In the rows, zero is written as 128.
Which row each row swaps with, under one turn or mirror:
zege: [108 136 168 109 126  99 100 117 135 134 125 160 139 133 152 115]
tefe: [104 114 126  96 102 108 127 131 102 109 112 172 153 139 122 133]
Gobek: [ 81 117 138 100  97  82 105 119 128 144 114 141 127 155 125 133]
nefi: [ 95 115 129  82 128 123 119  90 113 129  90 151 142 101 137 120]
Tezu: [ 66  98 129  86 117 106 144 118 124 120 107 175 136 124 113 129]
fur: [ 60 136 148 101 105  88 119 133 124 142 142 146 134  95 145 124]
bulo: [109 136 169 111 129 101 101 119 136 133 125 157 137 129 151 113]
losod: [100 137 153 104 152 102 127 103 123 135 115 134 140 121 123  98]
kuz: [ 74 109 125  78 115  95 133 115 132 111 108 173 126 130 116 136]
Mada: [ 97 112 132  89 127 126 113  92 108 127  87 151 143 110 134 112]
Puz: [ 77 118 156  75 108  73 130 124 123 141 131 145 130 115 107 116]
bol: [ 78  83 123 112 126 102 126 111  99 137 100 148 134 112 151 116]
lemi: [102 103 126  96 103  95 122 127 100 112 110 173 146 139 119 129]
Gekig: [ 99 146 170 112 128  97 104 115 131 133 124 156 139 130 155 121]
kelas: [ 71 111 144  98 129  99  89 129 138 131 140 142 159 115 152 118]
bev: [ 74 119 154  78 110  70 128 127 124 152 133 147 134 118 111 120]
voz: [ 64 130 145 102 111  96 127 134 120 147 148 146 129  93 143 123]
kig: [ 84 146 154 110 137 106 122 125  92 137 137 151 133 128 142 140]
Vul: [ 77 115 153  74 113  74 130 124 127 148 133 145 138 114 107 120]
poku: [110 135 171 108 128 100 104 117 135 136 131 158 136 133 153 120]
zal: [107 111 129  98 106 101 126 133 104 108 117 174 149 141 130 136]
kob: [106 108 125  98 100  96 121 129 100 113 115 181 150 130 127 131]
Rezap: [ 59 137 143  97 105  84 122 132 121 141 143 146 128  99 144 120]
Tar: [ 99 111 139  93 127 132 114  88 118 134  93 160 142 106 133 122]
Fila: [ 80 142 156 108 129 103 117 123  92 128 143 156 142 129 137 148]
keka: [ 67 104 127  88 109 105 133 117 133 120 115 176 125 121 112 137]
gug: [ 74  80 122 103 123 108 116 107 107 129 102 136 136 116 151 122]
zazep: [ 59 131 145 103 108  92 126 134 115 146 144 147 126  94 142 122]
Tol: [ 77 112 145  95 122  93  93 126 140 133 141 136 154 114 158 112]
tizi: [101 134 159 100 147 104 127 108 122 131 111 134 138 120 128  92]
zir: [ 79  82 121 104 124 105 116 112 103 130 108 135 138 106 158 121]
siros: [ 68 104 126  79 108  95 131 118 125 115 108 171 125 130 112 130]
tuzav: [ 82 148 158 106 126 100 126 125  92 130 142 153 137 130 142 143]
Vufo: [ 76  83 123 110 130 103 117 109 102 126 102 149 133 110 158 117]
lafu: [ 79 111 140  90 119  91  88 135 142 138 141 141 152 116 149 118]
totu: [101 141 152 108 151 101 124 109 123 138 116 135 141 121 130  94]
kigu: [102 145 169 106 128  96 104 114 131 135 121 155 139 132 157 115]
Zani: [ 66 109 126  89 112  95 135 116 124 117 116 170 126 127 102 130]
Nevov: [ 97 108 143  90 131 124 113  91 115 138  88 151 150 111 130 113]
mesid: [ 61 131 149 101 106  91 126 135 119 145 143 146 123  95 141 125]
Vuke: [110 105 122 103 101  96 123 128 107 118 114 178 149 135 122 123]
vibu: [ 78 141 128 110 117 120 124 132 109 145  99 131 151 120 138 106]
nobe: [ 78  84 120 106 128 106 119 112  97 127  96 141 138 114 147 112]
Bem: [102 103 133  94 122 122 115  81 117 128  99 157 144 110 125 118]

Bem pairs with Tezu
lafu pairs with kig
kob pairs with Vufo
Fila pairs with kelas

Which row each row swaps with, under one turn or mirror:
laz: [159 103 117  98 101 138  84 146 122 122 107 164 117 105 139 146 134 147
 136]
gafa: [181 100 131  90 133 143  90 158 117 119 109 146 118 106 135 147 139 127
 119]
Fozul: [135  87 106 111 124 140 134 156 126 137 117 126 103  80 159 137  89 136
 131]
rik: [147  99 117  83 132 127  93 143 173 144 125 119 124 102 126 139 110 162
 142]
ded: [121 113 121  93 146 120 127 149 123 125 107 123 153 118 151 128 113 162
 136]
Luto: [133 101  95 124 127 137 127 156 122 142 111 132 101  94 158 141  88 152
 148]
Mut: [164  97 122  78 113 149  77 156 114 130  96 133 107 105 123 146 130 134
 135]
gan: [146 113 124 109 134 110 126 149 115 123 108 106 124 127 159 110 123 155
 128]
kana: [136 120 121 105 143 131 120 137 122 104 108 120 119 120 164 109 127 144
 117]
Dovo: [152 116  96 100 113 142 132 162 127 142 105 111 110  89 165 158 107 153
 124]
goz: [158  99 117  83 137 135 133 175 150 147 146 119 112  90 153 142 105 161
 125]
nuri: [160  95 129  80 104 122  88 138 125 145  97 152 103 110 136 125 116 136
 153]
gezo: [160 115 143  97 142 129  90 113 141 135 124 124 133 116 130 133 122 146
 152]
von: [158 109 126  79 106 122  84 161 119 117 100 155 116 116 144 153 109 136
 132]
sume: [158  97 136  81 115 144  81 140 126 113 100 134 110 113 133 162 133 139
 126]
ras: [164 124 129  90 140 137  99 117 133 143 121 103 117 109 118 142 133 136
 131]
lero: [129 106 127 104 140 132 127 135 131 113 132 104 120 110 168 119 111 162
 144]
bika: [143 128  93 102 118 141 125 149 136 119 120 117 108  96 162 162 117 156
 116]
Ped: [166 107 100  94 125 135 141 163 145 120 119 116 110  81 156 150 111 142
 109]
dos: [169  89 132  77 141 137  95 173 122 139 134 146 129 118 137 146 135 139
 146]
sak: [165 106 135  88  97 133  81 153 117 139 108 151 109 108 136 146 124 139
 143]
gino: [149 105  92  95 136 149 120 147 136 137 108 133  83  93 159 157 102 159
 120]
Gigil: [164 103 124  76 131 145  72 148 119 133 113 152 122  98 130 146 107 120
 126]
Tipeb: [146 104  94  92 117 150 121 167 144 136 140 124 114  85 164 149 108 143
 116]
Pupu: [132 113 137 103 130 121 125 140 112 120 119 115 134 140 157 125 120 144
 133]
soge: [154 104 109 108 113 144 125 154 149 124 106 122  83  91 166 153 105 153
 136]
duz: [151 116 132  82 161 116  89 133 142 144 110 105 105 111 135 130 122 147
 147]
fule: [149 120 129  91 164 119  88 129 139 133 103 118 114 109 123 145  97 126
 141]
Para: [134 111 123 100 141 138 102 175 130 133 121 128 124 136 172 131 131 158
 147]
vaza: [148  97 100 106 135 128 123 179 150 138 104 127 121  97 159 126  92 164
 129]
Fekif: [175  92 139  87 109 136  95 171 127 140 114 133 121 113 127 146 140 137
 140]
Kozik: [172  98 138  75 124 124  95 163 105 151 121 151 116 103 127 139 113 147
 144]
Ledo: [123 113 117  84 146 120 124 139 117 124 108 127 127 117 172 119 111 149
 117]
fime: [130 123 111 107 140 142 121 142 119 118 105 115 125 129 164 116 121 165
 133]
Rop: [133 103 129  99 127 128 129 149 110 112 118  95 138 118 162 135 119 148
 122]
Toz: [162  98 117  68 130 141  84 165 122 133 101 155 131 109 135 148 108 125
 148]
fimi: [148 106 102  83 134 148 130 158 130 130 118 121 107  96 181 147  90 135
 118]
tefir: [147  94  94 107 118 149 133 153 131 136 116 122  95  88 159 154 105 159
 140]
vugup: [157 100  97 104 120 145 140 171 134 141 133 110 108  92 150 145 124 160
 127]
ruma: [136 103 104 110 120 107 112 146 128 133 113 118  91  96 163 148  99 142
 114]
nimel: [163 107 125 107 149 125 111 124 138 139 105 109 121 116 107 129 117 146
 139]
sab: [175 102 115  88 139 133  79 167 140 145  95 147 114 117 135 122 127 139
 146]
kirat: [149 105 123 100 151 122 104 113 141 139 128  99 112 113 119 132 112 146
 134]
femir: [165 113 131 107 147 118  98 116 149 119 100 114 128 108 127 142 109 132
 129]
pami: [162 126 137 101 159 123  86 137 150 144 124 117 121 108 127 125 123 142
 133]
visum: [176  85 131  69 124 152  85 151 123 137 130 136 120 123 136 125 120 128
 136]
zuzip: [166  91 135  79 121 156  81 160 130 138 117 144 118 111 148 156 130 122
 132]
Vuvo: [157  96 104  86 135 133 143 169 116 144 127 121  99  92 152 143  97 159
 144]
borus: [145 109 118  89 124 139 106 137 124 132  92 156 107 127 122 144 125 118
 133]
ruzen: [147 109 107  88 138 139 113 167 133 149 116 123  97  82 172 140  93 157
 119]
sulud: [136  94 119  92 147 125 132 150 137 112 112 114 142 122 166 121 119 153
 137]
lada: [159 113 134  95 133 119  83 121 149 131 100 105 122 112 125 137 109 152
 139]
Zinuv: [167 106 126  87 119 131  88 141 116 147 109 157 111 105 143 133 124 111
 148]
vaz: [133 105 134  98 146 124 133 148 133 115 134 135 122 123 164 117 127 155
 129]
Bak: [159 106 136 101 158 113 101 126 155 127 133 123 121 109 128 144 118 138
 145]
fep: [159 104 105 106 129 145 130 163 133 144 143 111 125 102 167 143  88 148
 125]

borus pairs with ruma
kirat pairs with Pupu
Fozul pairs with Zinuv
sume pairs with bika
kana pairs with femir
zuzip pairs with Tipeb

Which row each row swaps with, under one turn or mirror:
Giga: [116 126 110 127 116 131 159 142 149 137 165 128 115 157 105  96 113 122
 114 128 106 163 165 122 138 131 154 116 118]
dozev: [123 145 127 162 122 122 162 119 109 121 184 110 138 122 105 140  93 156
 103 113 114 177 165 108 164 134 155 123 127]
Sopo: [115 143 122 137 118 128 126 149 156 141 147 113 117 147 117 101 113 130
 108 132  95 156 148 117 147 100 132 119 125]
nenob: [130 117 119 150 108 142 158 136 125 128 131  95 131 144 126 131 123 134
  97 126 145 173 164 133 112 116 150 146 104]
gimi: [145 148 151 145 133  95 109 122 101 121 122 105 131 132 122 115 100 146
 134 142 117 134 168 107 137 118 159 137 125]
vuf: [135 137 137 172 131 107 147 120 106 123 181 118 134 122  89 132 101 155
 116 107 109 168 160 117 151 133 151 107 120]
ridok: [120 147 116 102 110 141 140 122 140 133 145 124 115 143 127 111 118 133
 105 141  97 166 149 114 135 125 147 109 119]
lin: [142 146 150 150 133  99 118 120  96  98 121 101 131 140 123 116  93 127
 132 118 105 146 165 104 139 117 159 131 138]
bemif: [117 122 132 139 121 151 132 132 120 126 126  99 122 161 113 133 120 135
  86 130 149 150 170 108 123 122 143 150 127]
Bime: [131 149  96 150 123 140 120 128 111 127 134 110 174 149 112 131 105 125
 115 110 124 143 151 114 135 132 149 129 153]
loko: [123 116 127 159 116 155 154 135 118 125 140  96 121 132 122 122  97 133
  90 125 135 147 152 123 120 132 129 152  98]
Dufo: [110 148 119 109 124 129 139 139 144 140 155 112 112 149 122 116 118 129
 103 148  94 155 161 120 130 119 134 123 118]
pufa: [143 150 101 147 129 123 124 125 108 116 118  99 166 148 118 115 111 116
 109 105 118 149 163 123 141 110 148 123 154]
lize: [117 140 112 110 121 140 140 144 144 147 151 115 128 158 117 110 111 117
 110 123  96 159 151 117 150 126 130 115 122]
Pepak: [139 145 135 149 125 117 117 120 108 139 165 109 120 161  99  94 123 150
  90 128 126 153 180  95 159 107 171 115 123]
nogo: [107 145 113 115 129 127 142 139 138 153 147 110 114 164 114 120 109 125
 110 146 106 165 148 120 140 114 142 110 113]
giko: [158 132 125 159 117 108 164 108 105 105 133 113 124 168 126 103 110 145
 112 124 122 151 167 114 152 147 146 128 135]
Deki: [120 126 124 144 105 157 157 142 126 132 134  86 131 137 113 124 120 146
  97 113 138 159 166 133 119 124 146 140 104]
Moneg: [151 144 158 136 125  86 113 129 107 113 130  95 142 132 128 112 106 130
 131 131 115 158 162 105 132 116 149 127 118]
rolem: [135 140 166 136 135  92 128 113 106 102 134 108 139 128 127 110  92 135
 127 139 120 155 163 106 135 127 138 134 115]
dusut: [120 118 117 143 105 145 152 136 105 136 132  89 130 129 119 110 117 127
  80 132 129 159 177 130 114 106 145 139 112]
firi: [138 137  94 155 121 137 102 129 121 115 132 115 149 129 112 133 119 117
 105 126 116 158 151 114 147 119 156 131 159]
sudu: [129 120  88 133 132 121 127 140 100 118 174 112 147 130  98 116  86 110
 106 130 104 141 170 111 120 117 167 139 117]
nesu: [144 148  97 152 111 126 131 128 121 114 130 117 161 149 125 124 111 108
 115 111 125 144 170 122 144 112 142 129 155]
monu: [145 130 138 143 132 113 115 113 112 134 167 118 114 149  97 104 105 156
  95 138 130 157 168  93 151 122 177 116 104]
lofat: [144 148 124 175 122 104 164 125 102 128 183 116 135 127 109 123  89 156
 113 118 119 155 166 133 154 138 155 117 121]
tuvig: [117 151 101 120 117 145 137 139 131 155 135 120 119 140 119 114 116 128
 105 142 102 164 157 123 145 128 133 106 122]
dopil: [112 130 111 116 113 138 138 135 145 149 140 126 125 147 118 107 105 126
 104 143  97 161 153 123 139 118 138 107 116]
labu: [125 152 142 163 146 121 128 108  86 135 171 128 139 142 114 119 103 117
 113 144 106 143 169 138 132 140 157 129  99]
vune: [128 126  95 123 128 132 132 127  83 121 156 100 131 129  89 114  85 108
 103 119 119 132 161 104 135 125 166 133 100]
mivo: [119 130 100 135 135 139 127 129  94 129 171 114 133 126  93 120  85 106
 104 132 121 135 158 109 134 121 175 123 100]
luvit: [116 140 112 119 123 128 130 124 150 151 151 102 133 162 117 104 124 127
 120 147  99 165 151 115 142 123 139 110 128]
Rapu: [152 138 129 156 110 113 118 151  98 121 138 107 144 150 110 128 105 138
 129 117 114 158 183 146 173 113 156 138 127]
fud: [132 147 105 150 124 142 117 118 124 118 130 109 159 148 112 118 104 102
 112 127 130 147 155 113 127 129 142 133 158]
dipi: [124 127 121 133 108 148 163 126 110 120 130  87 124 146 112 121 112 145
  79 109 134 164 174 122 119 105 144 133 107]
fodi: [145 155  97 145 110 125 123 116 123 121 146 121 163 140 121 118 125 113
 102 108 119 152 159 116 144 117 150 125 157]
Gova: [137 145 147 136 129  97 109 105 110 113 118  99 146 134 117 118 100 139
 137 138  98 146 178 111 144 127 156 132 121]
vusov: [123 117  98 142 136 127 146 115 101 128 159 100 147 133  84 105  75  96
 105 120 110 145 165 119 133 127 149 125 112]
lelug: [144 145 133 165 126 114 143 117 102 120 189 124 137 121 106 130  79 139
 106 108 119 170 163 115 150 138 161 110 116]
vodob: [128 143 122 173 120 113 154 115  98 113 183 105 139 125 101 137  96 155
  99 118 110 165 173 132 157 137 164 119 119]
vek: [115 117 113 150 110 154 152 137 113 125 123  98 125 142 118 128 114 138
  76 125 131 157 167 128 117 111 140 138 112]
Fupog: [129 145 132 167 122 101 167 126 101 119 180 118 139 124 122 141  99 148
 111 115 125 170 159 125 157 131 164 118 109]
vili: [137 128  94 128 139 134 127 127  96 124 176 115 141 115 104 122  83 109
  97 134 114 151 157 116 133 133 173 120 107]
nozi: [164 128 123 148 113 125 160 112  97 117 142 116 121 153 130 100 112 132
 117 133 125 146 173 106 151 164 148 135 117]
fup: [133 151 133 170 138 122 151 109  93 124 173 118 134 137 117 116 122 115
 118 136 118 149 161 151 133 130 160 130  97]
Pilav: [129 148 134 170 130 107 150 137 103 104 171 112 126 122 105 126 100 161
 111 112 122 175 156 121 162 127 154 109 117]
Puf: [125 138 151 138 132 104 130 111 112 106 120  99 137 128 119 109 103 135
 140 130 100 153 173  90 132 116 160 144 121]
povi: [139 125 160 143 128  95 122 114  98 104 126 102 132 129 113 124 101 138
 134 134 106 145 160 105 135 125 142 137 137]
las: [121 116 122 145 118 157 146 141 113 121 141  93 129 137 119 122 129 124
  79 116 130 155 165 120 111 114 150 151 108]
Kes: [110 120 128 151 109 160 154 133 115 125 127  84 127 146 114 125 103 140
  92 123 126 162 163 118 118 115 143 137  93]
mepa: [153 146 133 133 123 112 110 141 103 131 138 100 134 150 109 136 106 133
 132 132 127 155 175 137 179 108 145 136 116]
tadi: [137 156 130 169 131 108 156 133  91 117 181 105 128 128 110 132  97 145
 106 112 118 170 152 120 149 141 149 104 109]
Ser: [128 124  84 142 129 136 132 145 112 119 172 108 131 130  82 111  79 106
 104 125 118 153 168 115 134 120 167 128 120]
Lor: [154 143 125 151 117 112 116 143 105 129 136  96 131 140  96 122  96 135
 123 125 102 161 179 134 181  98 150 134 112]
Bivub: [133 139 116 123 115 128 139 146 152 143 153 124 123 165 118 121 118 137
 107 132 110 177 155 118 148 118 130 107 123]
Beken: [137 155 141 177 129 130 140  93  93 127 158 116 140 128 121 118 108 112
 107 147 104 150 153 140 137 139 150 137 108]
poso: [129 143 156 141 134 101 120 111 106 105 129  96 131 129 136 107 100 134
 141 134 117 153 163 103 133 124 157 140 121]
Gof: [119 113 137 145 121 145 154 133 105 120 133  89 117 154 114 117 117 131
  92 134 136 153 153 121 104 120 152 140 100]
Guni: [137 136 133 148 120 116 110 123 107 145 167 115 123 152  97 102 108 147
  89 128 130 152 176  93 153 111 180 115 112]
fut: [129 157 124 170 131 113 151 128 106 114 187 104 139 137  98 148  93 146
 108 105 122 164 162 119 157 127 167 119 113]
zimeg: [113 140 119 126 106 135 139 137 152 136 152 117 121 152 131 118 111 130
 105 145  86 173 157 116 138 113 134 118 119]
pak: [142 145 149 133 128  96 122 116 116 102 133 101 147 138 127 122  99 120
 145 133 108 144 164 107 134 125 162 144 120]
Mezok: [157 134 117 158 110 116 160 114  98 113 134 119 122 162 135 105 106 128
 115 125 120 141 171 110 147 159 146 131 126]
Nevo: [129 151 125 167 129 109 152 126 109 118 187 105 130 126 113 130  91 157
 110 106 123 178 171 117 164 130 151 116 117]
Dukul: [128 110 104 152 122 147 153 134 110 121 143  79 122 143 110 131 119 139
  91 130 138 164 174 121 119 124 145 149 103]
rer: [128 147 155 135 136  85 123 122 104 117 122 107 139 135 127 125 103 137
 136 130 116 149 167 100 143 110 158 132 112]

vusov pairs with firi
Nevo pairs with poso
giko pairs with monu
Fupog pairs with rer
nesu pairs with mivo
labu pairs with Rapu
dozev pairs with Puf
Bime pairs with sudu
vune pairs with fodi
Kes pairs with zimeg

